One turn sends every row of this set to another row. A few are shown first. Where does it send the rows asked after them?
L: [ -9   6 -16  -7   6  10  -7 -21  13 -39  15   3]
V: [-19  23  31  10  -9 -16 -27  15 -21 -10  31  -4]
Y: [-11  41  23  11  -4  31  -8 -21 -13   3  13   4]
X: [-29  -8 -14   7 -14  11  -4 -24  10 -31   0 -13]
P: [ 20  29  17   0  -7  31 -18 -35 -15   8  29   5]
Z: [ -8  -1 -18  -5   4  16  -6 -44  23 -14  10   8]
G: [ 35  12  15  32 -11 -15 -12  -5  16  37 -10   4]
W: [ 18 -15 -17  18 -13 -36 -14   9  21 -16  -9  -9]
H: [-14  -1 -10 -16  11  12  23 -10   7 -17   5  -9]
F: [ 11 -25 -13   2 -12 -26  14   7  12   7 -13 -22]
R: [-16 -17  10   4 -32 -25 -39  -8 -20  -8  32 -19]
E: [ 17  18  20  16  -7  32 -11 -43   5  23  11   3]
U: [ 12  23  13 -18   3  25  10 -23 -18  26  21   1]
K: [-11   8  13  -3 -19 -35 -39   5 -26   4  37   3]
C: [  3 -21 -24  12 -31 -42 -21  -6   7  10  -8  -5]
Q: [  9  -9 -23  12   0 -32  -8  -6  34   1 -11  11]
S: [ 34  -2  11   1 -21 -14   2  -5 -13  49   4 -12]
N: [-25  -2  29  17 -22  -7 -26   1 -16 -21  26 -25]
M: [ 22  28  12  14 -22 -22 -24  -3 -17  44   5  14]
B: [ 46   9  18  25 -26 -17 -24  -4  -7  31   4  -7]

Z turns into E
M turns into C
B turns into W
Now find these:
K turns into R
F turns into H

One turn sends every row of this set to another row. A few are shown first. Where does it send the rows asked after them?
sesap: [-20 -35   1 -13  13  37  10 -21 -16 -32  10 -17  -5   4  -4  15]
fupe: [ 21  -8  13 -23  43  20  -4 -14   4 -27 -10  -5  -7  24   2  -7]
Zasi: [  3  -7  44  -5  31  66 -18 -12  23  -9 -40 -47 -22   5 -21  31]
lepif: [ -2 -24  31  -8  32  45  -7 -23 -30   0 -16 -20 -16   1  -3  19]
rezev: [-34 -25  27  -5  13  11   7  31 -36 -15 -11 -33  11  41  -3  15]
Rul: [-24  16  30  -2  38  48 -18  16  32 -18 -36 -58 -10  36 -24  19]
kupeb: [-13 -10   8 -11  25  65  -7 -23  34 -38 -11 -38 -19   5 -21  23]
bop: [-17 -20  11 -64  -2   1  -6  11  36  -9 -24 -14  -9  24 -18  49]
naso: [-27 -18  44  -2   4  26   1  49  11 -25 -37 -61  11  46 -20  34]
darez: [ -5 -53  49  -4  -1  27  11  15 -36  -9 -22 -29   5  15  -2  35]
sado: [-20 -53   9 -10  -6  27  20  -1 -22 -38   7 -21   8  11  -1  24]
Vev: [ 29   1  30 -18  34  33 -11   4  53 -36 -38 -30 -10  31 -13   9]
vafaf: [-26  17  19  -5  48  47 -19  -2  10 -11 -22 -43 -15  28 -18   7]
Kas: [-17 -15   8 -64   2   4  -9   5  39  -6 -25 -14 -15  21 -19  46]
gutib: [ 26   3  19 -20  44  30 -11 -10  31 -29 -25 -17 -14  25  -5  -3]
popo: [-23   0  41  -1  19  40 -11  37  31 -24 -42 -63   1  42 -25  30]
pidu: [-30 -28  37  -2   1  14   8  46 -17 -22 -24 -48  17  46 -10  27]
zipi: [-18 -22  11 -65  -6  -1  -2  11  31  -7 -22 -13  -9  24 -16  47]
Fube: [-20 -20   5 -65   0  -2  -4   4  27  -4 -18  -9 -11  23 -15  44]
gopi: [-12 -33  31  -7  -8  53   5  18  47 -53 -27 -56  -1  19 -25  43]
tipor: [-16 -17   4 -64   3   1  -6   1  31  -5 -18  -9 -13  21 -16  43]
Zub: [ 22 -42  37 -18  -1  -1  16  35   8 -41 -27 -22  17  41   2  17]
fifi: [-15 -18  11 -65  -1   1  -6  10  43  -8 -26 -15 -10  23 -19  48]
gobo: [ -4 -41  37  -6  15  32   5  -6 -42  -3 -15 -20  -2   6   1  26]
lag: [-13 -50  32  -7 -20  36  16  28  22 -52 -20 -49  10  21 -17  44]
bude: [  2 -37  63  -2  -2  46   0  26  16 -20 -49 -54   0  20 -21  49]
Mif: [-29   6  12  -6  45  33 -12  -5 -15  -5 -10 -33  -9  27  -8   3]
kez: [-33 -11  15  -7  31  21   1   9 -35  -7  -5 -28   2  32  -3   5]
Gapeb: [  1 -10  34  -5  39  59 -16 -25  -2  -3 -27 -31 -22   1 -13  21]
kenun: [-16 -17   0 -11  28  52  -2 -30   7 -32   6 -23 -15   1 -11  14]
Popim: [-18 -59  24 -10 -19  27  22  21  -6 -47  -6 -34  15  18  -9  36]
luz: [ 27 -15  42 -16  16  26  -2  26  53 -43 -42 -40   1  37 -14  18]
fakiv: [ 26 -30  45 -16   1  12   8  40  35 -44 -41 -35  11  42  -7  23]
barob: [  6 -20  57  -3  14  59 -11  10  29 -18 -49 -54 -12  13 -25  42]
giki: [  0 -50  59  -2  -9  32   9  27 -12 -17 -38 -43   7  19 -12  45]
zug: [-17 -15   6 -64   3   3  -7   2  38  -5 -21 -11 -15  22 -18  46]
Tisi: [ 19 -25  15 -22  28   5   7   0 -13 -26  -6  -2   3  29   9  -2]
pon: [-18 -22   9 -64  -4  -5  -3   8  28  -7 -20  -9  -9  23 -15  47]
dusaz: [ -9 -14  20  -8  11  63  -6  -2  54 -45 -23 -50 -12  10 -27  35]
Vomom: [ 19 -38  25 -21   9  -3  16  21 -12 -32 -14  -8  15  37   8   6]

Tisi turns into fupe
Gapeb turns into Zasi
Now find these:
pidu turns into rezev
pon turns into Fube
lag turns into Popim

One turn sends every row of this set to another row. A few are shown first. Where does it send the rows asked after them?
didos: [-10  34 -18  26  30  22 -11  15   0 -34 -16 -11 -11  25 -56  49 -19 -37
 -34  -4  -2]
Sova: [ 40  22 -40  11   3  -1  14   5 -17  -8  20  11  25  42 -37  17 -12 -16
 -37  11  15]
Fefo: [ 40  10 -45   1  -1   4   2  -4  -9 -10  17   2  14  43 -24  12 -21 -20
 -13  24   1]
labis: [  4  20  -5  14  65  24   4  15   5 -36 -22 -17 -14 -14 -16  20   5  13
 -18 -10  16]
Baz: [ 22  27 -45   6  27  -3   7 -11 -14  -6  17  25   8  42 -42  42 -23 -24
 -33  16  11]
kib: [-31  29 -37  15   9  -4  -6  11   2 -14 -26 -13 -23  -3 -27  23   8   6
 -30  32  -2]
pup: [ 12 -24  -8  43  28  -4  -2   4   0  -7 -13  16  22  -3  18  -7  -6   0
   1  13  24]
felef: [  6  26 -16  29  52  51  15  23   2 -30 -21 -10  10  12 -12  13 -21   7
 -38 -23  13]
Kosup: [ -3   1 -26   5  45   3  -9  38 -25  -6 -35  14  11  -3 -18  54  13 -25
  -6  20   7]
puvu: [-20  22 -32  11   0  -3  -3  19  -4  -6 -27 -17  -9  -9 -19  12  15  14
 -27  36   0]
piru: [ 14  26  -7  41  36 -25  11  32  24  27 -24  12 -11   9  -3  52  -6 -26
 -36  11  36]
perub: [ -8  12 -14  32  68  27   8  10   0 -39 -17   6  -1   0 -15  40 -10   5
  -3 -10  30]
dod: [  6 -11  -1  52  21  -6   7   4  -3 -14   6  19  16  -8  15 -12  -8   0
   1  15  25]
vegaf: [-16  -4 -21  34  57  15  -9 -16  10  -5 -23  28 -11  17   7  14 -41 -15
 -29   8  -1]
Telov: [ 36 -13  -3   6  30  26  24  31  39  -4   5   7 -14   9  19  18  -5 -47
 -39  27 -22]
Vur: [ 35   1 -49  -4   9  -4  -2  -3 -16  -4  11  15   9  39 -16  22 -15 -19
  -4  33   2]
kaz: [ 26   6 -23   6  16   4  37  29  15 -45  31  28  -7  22 -16  29   7 -49
 -42  41  -5]
Dila: [ 24  16  -7  23  -2  20   2  44 -15 -20 -16 -27  34   4 -35   9  13 -18
 -24  -3  10]
puv: [-21  33 -26  18  -6   3  -3   9   5 -17 -20 -26 -14  -4 -30  11   9  10
 -32  27   1]
Lod: [ 23  13   4  49  22 -19  14  43  31  16 -20 -15 -13  -1   6  30  -1 -30
 -25  -2  33]
Zubaz: [  9   8 -10  21  60  13   7  35   0 -47 -24 -16 -19  -4 -15  14  12  16
 -20  -8  14]
Lim: [-17  42 -30  17  22   7  -3  42 -33 -31  -6  21  14   0 -39  32 -12 -17
 -23  30   4]
Bak: [ 28  29  -1  47  19 -20  16  42  22  25 -18   0   3  11  -1  33  -2 -22
 -43   4  39]
Folap: [ 31   2  14  10  31  30  21   0  49  -7  18   0  -8  -6   4  24  -7 -49
 -17  22  -9]
dit: [ 22  16 -25 -10  26  28  34   9  17 -11  28  28   5   8   3  21  -8 -48
 -47  38 -19]
nop: [-12  51 -25  24  12  14   0  37 -26 -35   1  12  18   0 -47  25 -16 -17
 -27  23   5]
Guza: [ 24  -8   7  34  21  15  18  40  48  -2 -13 -11 -26   7  17  15  -6 -48
 -32  13 -14]
detel: [ 21  20 -20 -15  26  27  37  14  11  -9  21  31  10   7  -5  25  -2 -50
 -50  39 -12]
zus: [ 16  24  -1  50  29  -8  12  39  37  14 -24 -16 -27  11  -1  33 -17 -36
 -46  -8  17]
Bubo: [ 19 -13  14  36  30   2  14  27  48  -5  -5  -5 -26  -8  13  27   4 -48
  -6  20   1]
Givot: [ 11   4  14  27  35  22  14  14  51  10 -11  -9 -23  -5  12  26 -13 -52
 -21  14 -11]
Pulok: [ 13  -4 -22  35  49  20  17  50 -11 -42 -25   3   7  11   1  18   3  15
 -19  -9  22]
nuzo: [ 11  -4 -12  62  13  12   1   7  17 -33  -6  -1  -4  34  -4 -18 -32  -9
 -43  -7   1]
Zoped: [ 32 -16   4  20  32   7  18  20  46 -28  19   7 -27   9   6  34   3 -47
 -13  32  -7]
ligo: [ 29  11 -50   0  13   2  -2 -12  -8 -11  15  10   0  44 -27  27 -26 -25
 -10  26  -1]
Lumev: [ 26   5 -25   9  15   5  35  24  20 -44  39  26  -8  18  -4  26   3 -46
 -37  40  -9]
rufu: [-19   5 -20  30  52  17   1 -11  -1   3 -14  35  -5   5  17   8 -39 -14
 -29  13  -4]
revek: [ 32   8 -44   1  23 -14  11   9 -24   1  14  29  24  31 -26  33  -1 -16
 -17  24  21]
Gen: [ 16  42  -4  50  27 -15  12  27  32  19 -16  -2 -13  19 -15  43 -16 -30
 -50  -1  32]
Les: [ 24  20  -5   2  16  14  34   0  18 -27  40  23  16  -5 -21  32   8 -48
 -19  41  11]
sunu: [  9  20  -2  37  42 -10   9  29  32  30 -29  -4 -21  -5   7  44 -11 -36
 -29   2  26]
Dez: [  9  19 -12  13  62  31  10  29   3 -35 -28 -19 -13  -3 -13   8   2  14
 -38 -14   5]
Pudo: [  2   2 -15  62  16   8   8  14  11 -38   3  13 -17  33  -1 -14 -36 -13
 -46   0  -3]
Pasun: [ -7  41 -28  18  12  11   2  46 -35 -24  -4  15  26  -4 -36  20  -9 -12
 -24  27   6]
Nasef: [ 24  14 -13   2  19  14  34  -4  22 -25  45  23  10  -6  -9  26   3 -46
 -17  39   2]

felef turns into Pulok
Vur turns into ligo
Dez turns into Zubaz
Now find these:
Folap turns into Telov
Les turns into detel
Gen turns into Bak
puv turns into puvu
revek turns into Baz
Pudo turns into dod
Dila turns into Kosup
nop turns into Pasun
pup turns into vegaf
dit turns into Lumev
Guza turns into Bubo
Lod turns into sunu

